Each row has a name. Each question is about the rows just above it. Places in a row count from 0.

20.7, 41.5, -31.0, 15.6, 3.2, 8.9, 6.8, 10.3, 14.4, -13.2, -6.7, -6.0, -0.6, 32.8, 29.3, -59.4, -17.5, 7.8, 17.5, -2.8, -25.9, -13.9, 19.9, 3.6, 19.7, 5.9, -12.1, -31.4, -14.6, -28.3, 13.8, -12.4, 56.0, 11.0, -20.4, 68.5, 17.9, -19.3, -11.6, -65.4, -37.5, -45.4, 10.6, -17.7, 3.1, 8.1, 38.2, -15.9, -14.5, -17.7, 20.9, 13.8, -2.7, -5.0, -0.5, 15.8, -8.0, 42.3, -16.7, 8.3, -45.8, 35.7, 0.8  (197)
-3.9, -20.8, 16.8, -52.2, -17.1, -16.2, 31.3, -26.3, -4.4, 4.5, -19.2, 2.6, -30.7, 15.3, -22.0, 34.7, 33.1, -12.1, 11.1, 36.2, 17.5, 5.4, -16.2, -14.0, -33.2, 21.5, 27.5, 4.5, -24.9, 18.1, -53.9, 34.5, -25.6, 17.8, 44.3, -58.6, 12.8, 28.0, 53.6, 41.0, 36.3, 57.9, -33.4, -11.0, 23.0, 6.9, 10.5, -23.9, 5.1, 5.7, -13.8, -26.2, -11.8, 11.0, -2.5, -26.8, 42.5, -2.4, 6.9, -11.1, 28.2, -1.1, -37.1  (126)
6.1, 23.2, 21.0, 52.2, -61.9, 14.1, -24.5, -79.9, 27.2, -7.7, 21.0, 24.1, 25.0, -18.4, -5.7, -8.1, 21.0, -11.3, -34.4, 14.6, -7.7, 7.0, -22.1, -40.9, -23.9, -4.2, -39.5, 23.3, -6.3, -18.5, 21.9, -15.8, -25.8, 7.2, -8.3, 14.3, -2.6, 21.0, -28.5, 12.7, 20.2, -7.7, -5.0, 4.4, -3.1, 17.1, -25.5, -2.0, 4.0, -27.2, 1.1, 29.0, -19.0, -2.4, 21.7, -13.9, -41.9, -16.7, 49.1, 40.0, -41.8, 16.6, 6.8  (195)
20.7, 41.5, -31.0, 15.6, 3.2, 8.9, 14.0, 10.3, 14.4, -13.2, -6.7, -6.0, -0.6, 32.8, 29.3, -59.4, -17.5, 7.8, 17.5, -2.8, -25.9, -13.9, 19.9, 3.6, 19.7, 5.9, -12.1, -31.4, -7.8, -28.3, 13.8, -12.4, 56.0, 11.0, -20.4, 68.5, 17.9, -19.3, -11.6, -65.4, 42.9, -45.4, 10.6, -17.7, 3.1, 8.1, 38.2, -15.9, -14.5, -17.7, 20.9, 3.9, -2.7, -5.0, -0.5, 15.8, -8.0, 42.3, -16.7, 8.3, -20.9, 6.8, 0.8  (122)
4.8, -14.7, 12.0, 35.8, 35.0, -2.1, 22.1, -3.5, -27.5, 24.7, 16.6, -39.6, 0.4, -8.5, -12.1, -6.0, -7.8, -54.4, -25.9, 7.6, 21.3, -0.2, 20.9, -18.0, -10.8, -10.2, 22.1, 40.9, 5.0, 17.8, 67.8, -31.5, -21.2, -29.9, -9.5, -32.3, 44.5, 1.1, -15.5, 59.1, 31.9, 0.7, 8.0, -25.4, 16.7, -8.0, -32.3, 58.6, 40.7, 7.5, 10.9, 27.2, 7.0, -32.7, 22.9, 0.9, 14.6, -18.5, 8.4, 19.4, -28.2, 20.4, -17.6  (146)
26.8, -6.1, -0.2, -7.8, -54.9, -26.3, 25.4, 16.0, 6.2, -40.3, -9.1, -68.3, 9.5, 0.8, -1.7, -15.8, 17.1, -1.7, -10.5, -10.1, 18.9, -16.2, 8.6, -0.4, -8.7, -8.4, 37.1, -27.2, 31.5, -29.7, -31.1, -21.3, 28.4, -13.5, -27.3, 10.4, 64.9, 0.5, -9.4, -4.1, -1.5, -46.2, 4.7, -39.4, 44.4, -1.4, -14.1, -1.9, -40.8, 35.4, 36.2, 17.2, -22.9, -18.8, -30.1, 10.0, 41.0, 0.4, -30.6, -36.1, 26.0, -15.2, 11.7  (143)
-2.4, -23.2, 7.6, -57.7, -57.0, -37.4, 18.5, 8.3, 9.6, -27.3, -21.9, -17.7, -0.8, -4.7, -3.7, 20.9, 12.8, 43.3, 10.0, 4.8, -4.0, -15.4, -17.3, -14.0, -23.7, 7.7, 34.3, -17.4, 6.6, -13.7, -48.9, 22.5, -36.8, -22.4, 4.1, -12.1, -8.7, 43.0, 30.7, 24.9, -24.3, 19.6, -13.3, -15.6, 44.7, -37.9, 6.7, -48.2, -67.0, 48.8, 26.0, -12.2, -24.4, -1.9, -36.6, 13.1, 6.6, -24.0, -10.3, -12.2, 13.9, 8.5, 22.5  (52)
-12.9, 9.9, -19.6, -54.7, -35.4, -19.5, 27.2, 47.8, -20.0, -13.6, -33.9, 1.6, -10.5, -9.1, 2.9, 24.7, 16.0, 26.8, 33.9, -21.0, -33.7, 4.9, -8.9, -4.2, 3.7, 8.1, 12.9, -34.2, 22.1, -38.4, -42.7, 1.8, -35.2, 3.1, 4.8, 3.9, -22.4, 1.3, 39.0, -9.4, -30.0, 27.6, -6.2, -0.3, 27.8, -45.9, 52.3, -56.0, 29.3, 34.6, -10.5, -4.2, -21.5, 14.4, -44.3, 19.4, -35.0, -15.9, -25.6, -3.5, 36.3, 5.5, 24.5  (47)
-53.8, -17.6, -12.3, -39.9, 18.4, 53.9, -4.3, -10.0, -43.4, 24.5, -15.6, -8.8, 0.4, 1.6, -32.0, 27.2, 5.3, -37.6, 32.1, -5.0, -6.9, -6.7, 14.4, 4.6, -2.7, 5.5, -9.5, 21.7, -10.1, 5.8, 2.8, 21.9, -56.9, 36.7, 31.8, -40.8, -44.6, 24.5, 34.9, -2.2, 27.1, 23.9, -25.9, 29.2, -6.5, 1.7, 8.8, -6.9, 37.5, 33.2, -34.8, -3.3, 41.7, 12.5, -2.4, -21.5, -11.7, -13.0, 9.0, 7.1, 64.0, -20.1, -28.3  (170)
20.5, 16.0, -21.0, 2.4, 66.3, 43.8, -21.0, 13.0, -80.4, 2.9, -24.9, 47.9, -39.6, 9.6, 0.3, 2.3, -6.0, 16.1, 22.2, -28.1, -4.5, -8.7, -7.4, 23.0, 7.4, 35.2, -8.2, -19.2, 7.4, 18.3, 20.5, -12.8, -40.7, 13.0, -0.3, -39.8, -26.6, 13.2, 7.5, -3.2, 5.4, 30.9, -7.8, -15.6, -13.0, -21.0, 7.4, -6.0, -6.0, 18.0, -29.8, -29.8, 28.0, 7.4, -40.1, 16.5, -38.2, -42.9, -6.0, 16.1, 15.5, -5.9, 15.2  (13)
How many times does (13) hold 7.4?	4
Times 29.1 occurs in (170):	0
How many times does (126) hold 6.8?	0
Every place of -21.0 in (13):	2 6 45
At which places does (195) hold -7.7?	9 20 41

